One turn moves every row onto another: examples first, then more rows asked:
k487: [ -2  12  13  -7   7   0  -8  11  11   0   4   6  -2  -7  10   1  -3 -15
 -10   5 -13   3  13   8   3  -3  -3  -5   4  -6  10  -3 -15   7  -6  -7
  -7  16   3   4  -8   0 -15  -7   8   4  -9  -3   1]
k994: [-10 -14  -4  12  -1  -8   4 -21   1   5  -2   6  10   8  -6   0   9  22
   5 -10 -12  -2  -2   7  22   1 -15   0  -9   7  -6  -8  -1  -8  -5 -10
 -12  11  -1  16 -11  -5  -6   1   8  -7  12   5 -19]
k743: [  5   9  -9  -3   6   0  17  -8  -8 -13  -2 -11   1   9 -26   7  -6   4
  16  -3  -7  -1  -3  -2  14   4   4  -3 -16   3  -8  10  -7  21 -15  13
   5 -13   2  -2   0   4  11   7   5 -13   7   4  -7]
k434: [ -7   1   2  -7  -3   2  -1  -1   3   0 -12  -2   3   0  24   5  -5 -10
 -16   8  -5   1   9   0 -10  -1  16  -7  15  -8   6  11   4  -4   4   2
 -11  -1  -1   4  -3   5  -8  -6   5   1   0  -1   3]
k646: [ -1   5   9   5   2   2 -13   4   2   0   9   5  11  -2  14   0  -5 -13
  -6   3  -8   7  10   5   7   3  -1  -1  18 -16   3   2   9   0  -2  -3
 -16  13  -6  -4  -4   0 -12  -4   8   6  -3  -7   4]
k306: [-13 -11  -9   7   2 -10  13  -7   3   3  -2   1   7   5 -16 -12   5  23
   3   5  -2 -13   1   4  18   0 -11  -6  -4   7  -1  -6 -17  16  -7 -18
   5   1  -6   9 -19 -11  -1  -9   4  -2  -5   8 -20]
k537: [-13  -5   4  12   2  -3  -7 -15   1   5   4  -2   9  13  -7  14  19  19
   6  -9  -4  -8  -3   3  12   5 -15   2 -14  15  -4   1  12 -10  -6 -15
  10   4  -9  17  -7   0   5   4 -10   5   6   9 -11]
k88: [ -6  -1   9   6  -4  -2  -9  14   5  18  -9 -19   3   7 -14   7  -2  23
   4  -7  -9  -3   1  -6  11  -4   0  10 -27  12   0  10   6   3 -11  -3
   3  -6   2  14  -5  -4   3  -4  -8  -8  10  -1  -7]
k564: [-15 -11  -6   8  -4   6  -1 -10  11   3  -2  -6   4  17 -13 -13   1  23
  12   4 -12   0  -1   5  27   8 -12   5 -12   3  -8  -4   3  -5  -9  14
 -14   9  13  22  -7  -4  -4  -6  -4  -9   2  -5   4]
k831: [-23   1   2  -8   3  -2   1  -8  -4  -2  -6  -9  -6   5  11  10  -4 -10
  -6   9   1   5   7   6  -5  -1  11 -17  19 -15  -2  -5  11   0   2   9
  -7  -2 -13  -3   1   2 -13  -6   5   3  -3 -10  13]
k433: [ -2 -12  -6  11   9   3  10  -7  -9   6 -10 -13   8  -2 -15   2 -13  24
  11 -12   3   4  -1  -6  20  -2   2 -10  -5 -10  -9   8   8  -2 -16   2
 -14 -13   4  -6  -6  -8   3  -7  14 -16   8 -11  -2]
k936: [-17  -4  -4 -18  -4  -5   1  -6   4 -12  -1  -7 -16   1  11  -5  -6 -10
  -8   8   7  -7  17  11  -7  -5  -3 -10   6  -9  16  -8  -3  11  -9   8
   0 -13 -14   1  -8  -1 -14  -3  11  -1  -7  -3   3]
k782: [ -7 -13 -20   3   8  -2  22 -16   4 -13   1   6   3  -6  -7  10   5  19
  10 -14   7  -8  14  -8  -1   4   7 -18 -10   5  -7   2  -6  -2 -13   1
  -4   5  11   8 -14  10   9  -4  -9  -8  -3   2  -4]
k639: [-10   9   8  -9  -5   5  -4   4   3   0  -5   0   6   3  11  -4 -12 -15
  -5  22 -12   2   1   3   0   9   4  -5  17  -9  -2  -1  -7   1  -7   9
  -9   6  -5  -2   3  -2 -11  -6   9   4  -6  -4   8]
k864: [ -2   1  -1  10  12  -4   6   4  -9   1  -7 -13  -2  14 -23   6  -7   8
  17 -12  -3   7  -5  -8  22   1  -4   1  -7  -2  -4  13  21   9  -9   3
  -4 -17   8  -3  -7  -4  12  -6   2 -14  10 -15  -2]
k698: [-17  -6 -11  10  11   1   4   0  -4  -3  12 -11  10   2 -23  14  12  16
  14  -4  14  -8   0  -5   6   7  -8 -10  -6   7 -10   5   6   9 -16  -4
  12  -7 -14  -3  -4  -6  11   0 -11   9 -13   4   5]
k723: [-19  -4 -18  10  16  -5   8  -1   0 -11  15   1   5  10 -24   3  17   1
  18  -2   2   6   1  -5   5   8  -9 -10  -5   7 -13   6   4  14  -6   5
   8  -8  -3   9 -14  -5  16  -3  -6   0 -12   7   7]
k250: [ -2  -3 -10  -4   1  -4 -11   9   5  11  -7  -8  -6  13 -19   5  -1   8
  11  -4 -14   4   5  -7  11  -6   6   3 -23  15  -8   5   9   4  -5   4
  -2  -2  12  16  -2   2  13 -10  -2 -18  13  -9 -12]
k298: [-13   6  11  -7  13  -7   1  -9   2  -5   0  -1 -13  -4  10  15   5 -10
 -11  -7  -2   5  17  13   0 -12   3 -17   6 -12  11  -7   1   4   3  -8
  -6   8  -6   3  -8   5 -19  -4   6   3  -2  -8   4]
k990: [ -7   3 -19   2  10  -9  20  -5  -4 -14   4   9   3   2 -10  17   5   1
  14 -21   3   0   2  -7   0   4  -4  -4 -15  12  -6  15   3   6 -13   1
  -7  -5   9   4  -9   7  17   5  -7  -9   3   3  -3]
k48: [-16  -2 -20  -2   5 -11   6   1  -3   3   8   8   8   9 -16  -5   6   8
   7   5   0 -12   1   4   8  -5 -11  -2 -12  19  -2   7  -6  20  -2 -19
   6  -9  -7  11  -8 -12  18  -3   0  -1  -2   8 -13]
k193: [ -6  -3  -8   5  14   5  13   4  -1  -4   1  -7   8  -7 -10  27   6  17
  10 -18   7  -5   5  -9  -3   3   1  -6 -19  12  -6  14   2  -1 -15   2
   2  -5   8   2  -4   2  14   5 -14   3  -5   5   5]
k764: [ -4   7  -2   1   0  11  11  -6  -2  -5  -5 -18   5   1 -20  13  -5  16
  14  -5   2  -7  -2  -4   8  10   1   3 -25   8  -3  13  -6   7 -24  14
   0  -8   3  -3   8   1   5  10  -8  -1   4   4   6]
k135: [-20  10   1 -13   0  -3   5  -8   5  -5 -12 -11 -18   1   8   2  -1 -11
 -13  11   5  -4  12  10  -4  -5   8 -13   6  -8  15   2  -7  11  -4  -1
  -3  -3  -7   1  -3   5 -18  -8   3   2  -5  -4   7]
k81: [-24 -17 -15  15  11 -10  13  -5   5  -5   7   0   2   2 -22  -1  12  18
  15  -4   9  -2   7  -8   9   7  -7 -18   3   0 -10 -10   0   6 -11  -5
   2   2  -3   4 -22  -5   3 -14  -7  -1 -14  -2  -1]
k495: [ -4   2  12  12   5   3   3   1 -10   8  -4 -21  10   6 -18  16  -8  22
  14 -14  -4   2  -5  -2  18   1  -3   4 -18  -1  -6   8  15   2 -12   5
  -3 -12  -2  -2   2  -6   2   8  -2  -3  14  -7   3]
k336: [ -2  -2   7 -15   1   1 -11  12  10  -4   4   6  -9  -4  10  -4 -11 -13
  -3   6 -11  -2  19   7   1   0 -10   0   2  -3  15 -18  -9   3  -9   3
  -5   6   2   2  -9  -4 -11  -7  11   4  -6  -9  -5]
k682: [-12  -5   8 -12  10  -6   0  -7   2  -8   0   4 -16  -5  15   7  -1 -11
  -8  -7  -2   3  18  11  -7  -8 -11 -12   1  -7  18 -14  -1  -4  -3  -2
  -4  -5  -5   5 -16  -3 -14  -2  14   2  -1  -5  -1]
k245: [-14  13   6  -3   4  -2  -7  -5   8  -8  10  -2 -12   0   0  -3   2 -15
  -2   5   1   2  14  15  11   0  -7  -7   8 -14  12  -8  -1  12  -9  -3
 -10  15  -8  -2  -4   4 -22  -6   2   7  -9 -10  10]
k928: [-15   0  -3   1   4  -3   7  -4   0   3  -1  -2   8   5 -14  11  10  17
   5   2   5 -18  -5   1   6   5 -14  -4 -13  20  -2   4 -11   6 -16 -20
  17  -4 -11   6  -4  -7  10   1  -7   6  -7  12 -12]
k488: [-16 -12   3 -12   5  -4   3  -2  -3 -12  -1  -5  -7   5  18   7  -5  -8
  -4   0   0   4  11   5  -9  -1  -2 -13  19 -15   3 -10  12  -4  -1  17
  -3 -13 -10   2 -11  -1 -10  -3  10  -1  -7  -6   9]
k203: [ -2  -4   6 -15  -5   5  -3   4  -1 -10   0  -2   1   6  14  -2 -17 -12
   0  13 -10  -1   6   5   3   9  -4   0  19 -12   2 -13   0   1  -8  19
  -5  -4  -6  -5  -2  -2  -9  -1  13   1  -5  -7   0]
k228: [ -7  -4   5  -6   4   2 -12  -9   6 -13  14  -1 -12   2   6  -7  -1 -12
   0   3  -1   1  21  15   6   1 -14  -5   6 -13  18 -17   5   4  -4   5
  -5   2  -8   1 -11  -2 -17  -2   7   8  -5  -9   5]
k196: [ -3 -16  -9   0   1   5   0  12   8  13  -9 -11   5   2 -11  -7 -10  28
   5  -2 -10   0   7  -4  16  -9   8  -2 -16   2  -9   5  -3   3  -8   8
 -11  -2  16  16  -8  -6   3 -13   4 -19   3  -7  -3]
k552: [-10   0  -7   0   2   4  -5 -14   2   1   1  -3  -2  29 -17  -7   3  10
  17  11 -13  -5  -3   7  24   7 -11   6 -14  13  -1   1  12   3   2   2
   1  -1   9  21  -1  -2  12  -3  -9  -3   9  -5  -1]
k528: [ -1  -3  -9   1   6  11  25 -25  -4 -13 -10  -8   2   0 -18   1  -9  19
  15   2   3  -7   0  -3  14  10   2 -15  -8  -4  -7   5 -14   2 -21  11
  -2  -9   8  -2  -4   2   3   1   6 -10   1   1   0]
k484: [  6 -10   8  -1   2   3 -15   8   3  -6   3   1   1  -2  15  -2  -7 -13
  -6  -2  -7   6  14   1   4   4  -7   3  16 -13  13  -6  10  -5  -4   5
 -11  -1  -2  -5 -13  -2 -12  -5  14   2  -2  -8  -7]
k720: [-20   0   6   4  -7  -1  -9   0   7  11   3 -11   3  21 -16   2   4  21
  14   5  -8  -9  -3   3  17   8 -13   7 -19  13  -7  -4  10   1 -10   2
   7   5  -4  19  -1  -3   3  -2 -19   1   3  -3   3]
k466: [ -4  -8  -2 -15  -7  -1   0   2   4 -10  -9  -1  -4   1  24   2  -9 -13
 -12   2  -2  -2  12  -1 -12   2   4   0  12  -5  10   3   1  -5  -9  15
  -9  -9  -2   1  -9   4  -9  -3  10  -5  -3  -1  -4]
k213: [-13  -4  -7  10   8  -7  -7 -17  -4   6   0   7   4  14 -16   4  17   3
  10  -5 -10   6  -7   3  13   2 -17  -1 -11  17  -5   2   9  -7  -1 -15
   0  -4  -5  15  -7 -10  11  -1  10  -3  13   6 -17]

k831 moves to k245
k306 moves to k196
Where do these go?
k88 moves to k193
k250 moves to k990
k488 moves to k228

